Each path below is one point turned by a fixed rotation once a step. After each direction that follows a path, write how fast that rotation turns it, in degrees per step (0 if it stays still).
Each turn is a multiple of 5 degrees from 10 to 175, or 0.
Each row of a path follows its step; steps can be skipped.
path 1
step 0: [-0.20 -4.19 -2.05 -1.51 -0.47  2.04 -0.31 -1.36  0.36 -0.50  2.47 -0.47
  1.68  2.29  0.60 -0.17  2.48  2.38  4.49  0.83 -0.48  0.36 -1.94  0.74
 -1.15  1.10  1.69 -2.78 -0.86  1.76  0.15  2.38 -1.59 -3.46  0.42 -2.12
 -0.30  3.02  0.85 -0.85  2.71 -2.06]
step 1: [-0.47 -0.21  0.84  0.21  1.30 -1.90  0.29 -2.56 -1.03  4.46 -2.99 -0.19
  1.17  0.87  2.34 -4.31  1.36  0.63  1.78  2.14  0.92  0.15  1.03  1.97
 -0.96  2.00  1.49 -2.50 -0.11 -2.43 -0.18  0.56 -0.19  0.77 -1.34 -0.08
 -3.54  0.41  4.19 -0.75  2.42  1.96]
step 3: [ 0.45  0.78 -1.12 -0.80 -0.28 -0.10  1.88  1.76 -2.03 -0.82 -0.77 -2.09
  0.36 -2.15 -1.77 -1.18 -2.02 -2.24  3.83  0.94 -3.72 -0.63  0.70  0.35
  2.28 -2.44  2.95  0.68 -0.70 -0.63 -1.78  2.88 -3.17 -0.59 -0.28  2.87
 -2.96  1.22  2.45  0.94  3.17 -0.32]
step 4: [-2.56  1.20  0.36  0.92 -0.26  1.41  1.49 -1.10 -0.88  0.94  0.95  1.17
  2.40  2.93 -1.60 -0.58  3.27 -0.65  2.29 -3.38 -0.67  1.52 -2.72  0.95
  1.35 -0.83  5.18  0.24  1.78  1.48  1.13 -1.05 -3.53 -0.10  0.69  0.62
  1.33  2.33  0.15 -1.55  2.76  2.42]
step 5: [ 1.62 -2.04  1.33 -0.36  0.33  2.31  1.51 -1.39 -0.41 -0.59 -1.11 -1.78
 -0.34  1.16  3.96 -0.79  3.78 -1.39  0.33 -0.62 -1.47  0.93 -3.67 -3.66
  0.24 -0.25  0.71  0.83 -0.03 -0.11 -2.12 -0.04 -0.12  2.82 -0.92 -0.81
 -3.50  1.64  5.08 -1.62  0.91 -0.03]
step 9: [-2.24 -2.68 -1.25 -1.35 -0.70 -0.97 -0.28  2.52  0.27  2.08  0.20 -1.01
  0.87  3.49 -0.83 -0.07  2.82 -0.10  2.34  0.50 -0.07 -1.84 -3.25 -3.57
 -1.50  0.96 -0.40 -2.48 -0.11 -1.63  0.38  2.56 -2.24 -1.28  1.42 -3.21
 -1.82  2.85  2.37  1.47  3.16 -0.38]
step 10: [-3.07  0.12  0.46 -0.62 -2.95 -0.56  2.23 -0.50  0.98  1.46 -2.53 -2.91
  0.80  2.52  0.78 -3.76  1.56  0.25  1.51  2.79 -0.81  0.71  3.54  1.20
  0.24  0.13  1.53 -0.36 -1.68 -3.13 -1.87  0.45 -2.08 -0.40 -0.28  3.24
 -2.17  0.80  2.60 -2.37  0.21  1.29]
step 11: [ 0.73 -0.67  0.40 -0.85 -0.35  2.91  3.05 -0.50  1.10 -0.42 -0.83 -0.91
  1.54  0.18 -3.81  1.11 -2.22  0.36  3.82 -1.77  1.50  1.55 -2.94  0.88
 -0.98  3.71  1.86 -1.23  0.04 -0.76 -2.38  0.45 -3.11  1.87 -2.46  1.84
 -0.51  4.13 -0.17 -1.50  0.83  0.03]
step 12: [ 2.20 -0.05 -1.51  0.67  2.99  0.73  0.35 -0.38 -3.43 -2.19 -0.48  0.41
  2.02 -1.03  0.95  0.06  1.60  0.77  3.60  0.26 -2.82  0.47 -0.72  1.12
  1.68 -0.42  1.44  0.74 -0.49  0.71 -1.59  1.56 -0.32 -2.50 -0.77  1.82
 -2.23  0.12  4.40 -1.82  5.52  0.66]
step 13: [ 0.54  2.17  0.52  0.83  1.96  0.84  0.81  0.36 -0.91  4.22 -0.69  2.53
  1.03  3.23  0.17 -2.82  1.66  0.59  1.52 -2.00 -1.11 -0.10 -1.59 -0.91
  0.63 -0.06  1.85 -0.89  3.40 -0.40  0.69 -2.47 -5.56  1.87  0.86 -1.48
  0.77  0.28  3.69  0.70  1.74  0.09]
[-0.14  0.57 -0.19  0.19  0.09 -0.64 -0.83 -0.46  1.04 -0.22  0.93 -0.45
  0.77 -0.40  0.61  0.08  0.40  0.84  0.08 -0.24 -0.73 -0.25 -0.12 -0.37
 -0.01 -0.56 -0.38 -0.02 -0.80 -0.64  0.70 -0.10  0.06 -0.05 -0.86  1.29
  0.23  0.00 -0.06 -0.24  0.32  0.93]
175
[ 0.51 -0.30  0.08 -0.64 -0.14  0.37 -0.34 -0.46  1.17 -0.47 -1.00  0.45
  0.25  0.40  1.00 -0.56 -0.53  0.20 -0.42  0.89  0.50  0.45 -0.73  0.40
  0.53  0.48  0.16  0.22 -0.09 -0.16 -0.37  0.40  0.23 -0.12 -0.62 -0.46
 -0.01  0.47 -0.80 -1.26  0.43  0.22]
70
[ 0.17  0.78 -0.75 -0.84 -0.82  0.05  0.25  0.26 -0.31  0.03 -0.14  0.06
  0.24 -0.18  0.61 -0.92  0.17  1.09  0.73  0.55 -0.50 -0.23  0.83 -0.04
 -0.15 -0.80  0.68 -0.43  0.09 -0.06  0.40  0.10 -0.96 -0.24  0.56 -0.89
  0.67 -0.65 -0.72  0.04  0.12 -0.30]
115
[ 0.31 -0.07  0.24 -0.65  0.25 -0.64  0.07 -0.04  0.03  0.58  0.35 -0.39
  0.52  0.03  0.35  0.25  0.42 -0.43 -0.60 -0.21  0.52 -0.97 -0.06 -0.38
 -0.34  0.26  0.42  0.09  0.22  0.26  0.79 -0.82  0.18 -0.59 -0.15 -1.40
  0.04 -0.59  1.34 -1.11  0.63  0.28]
90
[ 0.42 -0.15 -0.42  0.61  1.57  0.27  0.11 -0.25  0.43  0.59 -1.03  0.08
  0.49 -0.59  0.04 -0.19 -0.64  0.62  0.40  0.35 -0.43  0.18 -0.05  0.84
 -0.17  0.18 -1.12 -0.13  0.25  0.52  0.55 -0.47 -0.13 -0.21 -0.66 -0.40
  0.23 -0.67  0.49  0.93  0.30 -0.38]
65
[ 0.57  0.28  0.66  0.48  0.20 -0.60 -0.06  0.35 -0.43 -0.74 -0.57  0.09
  0.12 -0.44  0.49 -0.26 -0.36 -0.15  0.24 -0.88 -0.75  0.46 -0.82 -0.49
  1.71 -0.47  0.92  0.25  0.05  0.42 -0.07 -1.09 -0.25  0.44 -0.06 -0.24
  0.52  0.12  0.32  0.02 -0.51  0.01]
40
[ 0.21 -0.54 -0.11  0.46 -0.02 -0.58 -0.58 -0.20  1.12 -0.01  0.41  0.56
 -0.77  0.24  0.58  0.27  0.26 -1.21  0.67  0.18 -0.35 -0.26  1.02  0.59
  0.64  0.59  0.23  0.65  0.13 -0.64  0.22 -0.10 -0.92 -0.65  0.57  0.07
  0.63  0.31  0.25  0.40  0.47 -0.62]
115
